In the data rows, zero lies at 4.5, halfway between 4 and 5.
Some points, each followed by its number:
[4 4 6 2 5 4 5 6 1 5 7 7 6 4 3 6 3 1 3 2 5 6 5 6 4 5 5 4 4 6 5 3] 0
[5 5 8 1 5 4 5 6 2 5 6 5 5 6 3 4 2 3 5 3 5 7 7 6 3 4 3 3 3 7 4 5] 1
[4 4 2 6 3 5 4 3 6 4 4 6 5 2 7 3 6 5 2 3 4 2 5 3 5 3 5 3 8 3 5 3] 2
[4 5 6 6 7 5 4 3 5 6 4 4 5 7 5 6 6 5 7 3 3 6 4 3 4 5 5 7 4 5 5 5] 3
[4 4 3 7 3 6 5 2 6 4 3 7 4 2 7 2 6 6 4 2 3 2 5 3 3 3 4 2 8 3 6 3] 4
[5 5 7 4 4 5 4 5 4 5 4 4 5 6 4 5 3 4 6 4 6 5 6 6 4 5 5 6 4 6 4 5] 5
[5 4 5 5 4 4 5 6 5 6 4 5 5 2 5 6 5 3 4 4 5 4 5 4 6 4 6 7 4 5 3 5] 6
[1 0 5 5 4 4 3 4 7 7 9 0 4 5 7 3 5 9 4 7 5 0 3 4 0 4 0 5 5 6 7 2] 7
[6 4 3 6 6 2 1 7 5 4 4 1 3 3 3 7 5 6 5 9 7 6 1 1 6 4 2 3 4 2 5 4] 8
[4 7 5 6 8 4 4 4 5 8 3 3 4 6 5 3 7 6 7 2 3 4 4 5 3 3 5 7 4 8 3 5] 9
[8 5 0 1 2 5 7 9 9 1 4 4 1 9 0 7 0 1 9 6 0 8 0 9 6 7 9 3 1 6 2 9] 10
[4 3 4 4 4 4 5 4 4 6 5 4 4 4 5 4 5 6 5 3 4 5 5 7 4 2 6 6 4 6 3 3] 11
[3 6 2 1 5 4 3 2 5 3 7 4 2 7 3 2 7 5 2 6 8 3 4 3 3 8 7 3 5 6 3 7] 12
[0 9 7 2 2 3 8 1 8 6 9 6 1 9 1 0 8 7 6 3 5 4 5 3 4 8 2 5 5 7 6 9] 13
[5 4 2 7 4 5 4 3 5 4 4 7 3 1 7 2 7 8 4 1 3 1 5 3 3 2 5 1 8 2 5 3] 14
[3 5 6 3 2 4 7 2 6 5 6 5 4 7 3 3 5 4 4 3 5 3 5 5 5 6 3 4 4 5 5 6] 15
[3 5 4 6 5 6 5 1 4 2 4 7 4 6 5 3 5 6 4 3 3 2 5 5 3 4 5 2 6 2 7 4] 16
New points follow, each followed by the number of its nearest point above by angle.
[3 5 5 4 2 5 7 4 6 5 5 5 5 6 3 3 4 4 4 4 4 3 4 5 5 6 4 3 4 4 5 5] 15
[3 5 1 6 8 7 2 0 4 0 3 5 6 9 7 3 4 6 3 6 6 3 7 2 2 6 9 3 5 3 7 3] 16
[5 3 5 4 4 4 4 5 5 5 5 5 5 3 4 6 4 3 4 4 5 5 5 4 6 4 5 7 5 5 4 4] 6
[5 3 6 3 4 5 5 5 4 5 4 4 5 3 4 5 4 4 3 4 4 4 5 3 5 4 5 7 4 5 4 4] 6
[4 5 5 4 4 4 6 5 3 6 5 5 6 5 5 5 4 2 4 3 5 6 4 7 4 6 5 6 4 4 5 3] 0
[4 5 5 5 8 4 5 3 5 7 4 3 3 4 5 3 7 7 7 3 3 4 4 6 1 2 5 6 4 7 2 4] 9
[7 5 4 4 3 5 6 7 6 5 4 3 2 5 3 6 3 3 7 3 3 6 3 7 3 4 7 4 4 5 4 9] 10
[5 5 5 5 5 4 5 5 5 6 4 4 5 3 4 5 6 3 4 4 4 4 5 4 5 4 6 7 4 6 3 5] 6
[5 3 3 5 4 3 4 5 2 5 5 2 3 5 4 5 6 9 6 5 4 6 4 3 4 4 5 4 4 4 4 4] 8
[3 0 5 5 3 5 3 5 5 5 8 2 6 6 7 4 4 7 5 7 5 4 3 3 2 5 2 6 5 3 8 2] 7
[6 9 4 4 5 0 2 6 9 3 2 0 0 3 0 7 8 6 4 9 9 8 0 3 9 2 1 0 4 3 2 7] 8
[5 4 5 4 4 4 6 5 3 5 4 6 6 4 4 5 3 3 3 4 4 4 3 6 5 4 5 3 5 3 4 4] 0
[5 4 5 6 4 5 5 5 5 6 5 4 4 4 4 5 4 4 5 4 5 4 6 4 5 4 6 6 4 6 4 4] 6
[4 4 5 5 4 5 5 5 4 5 4 4 6 4 5 6 4 4 4 5 4 5 5 5 6 5 6 6 4 5 4 4] 6
[5 6 4 4 8 4 0 7 8 2 2 0 5 5 5 9 1 4 2 9 9 6 0 3 5 3 3 3 4 5 5 4] 8
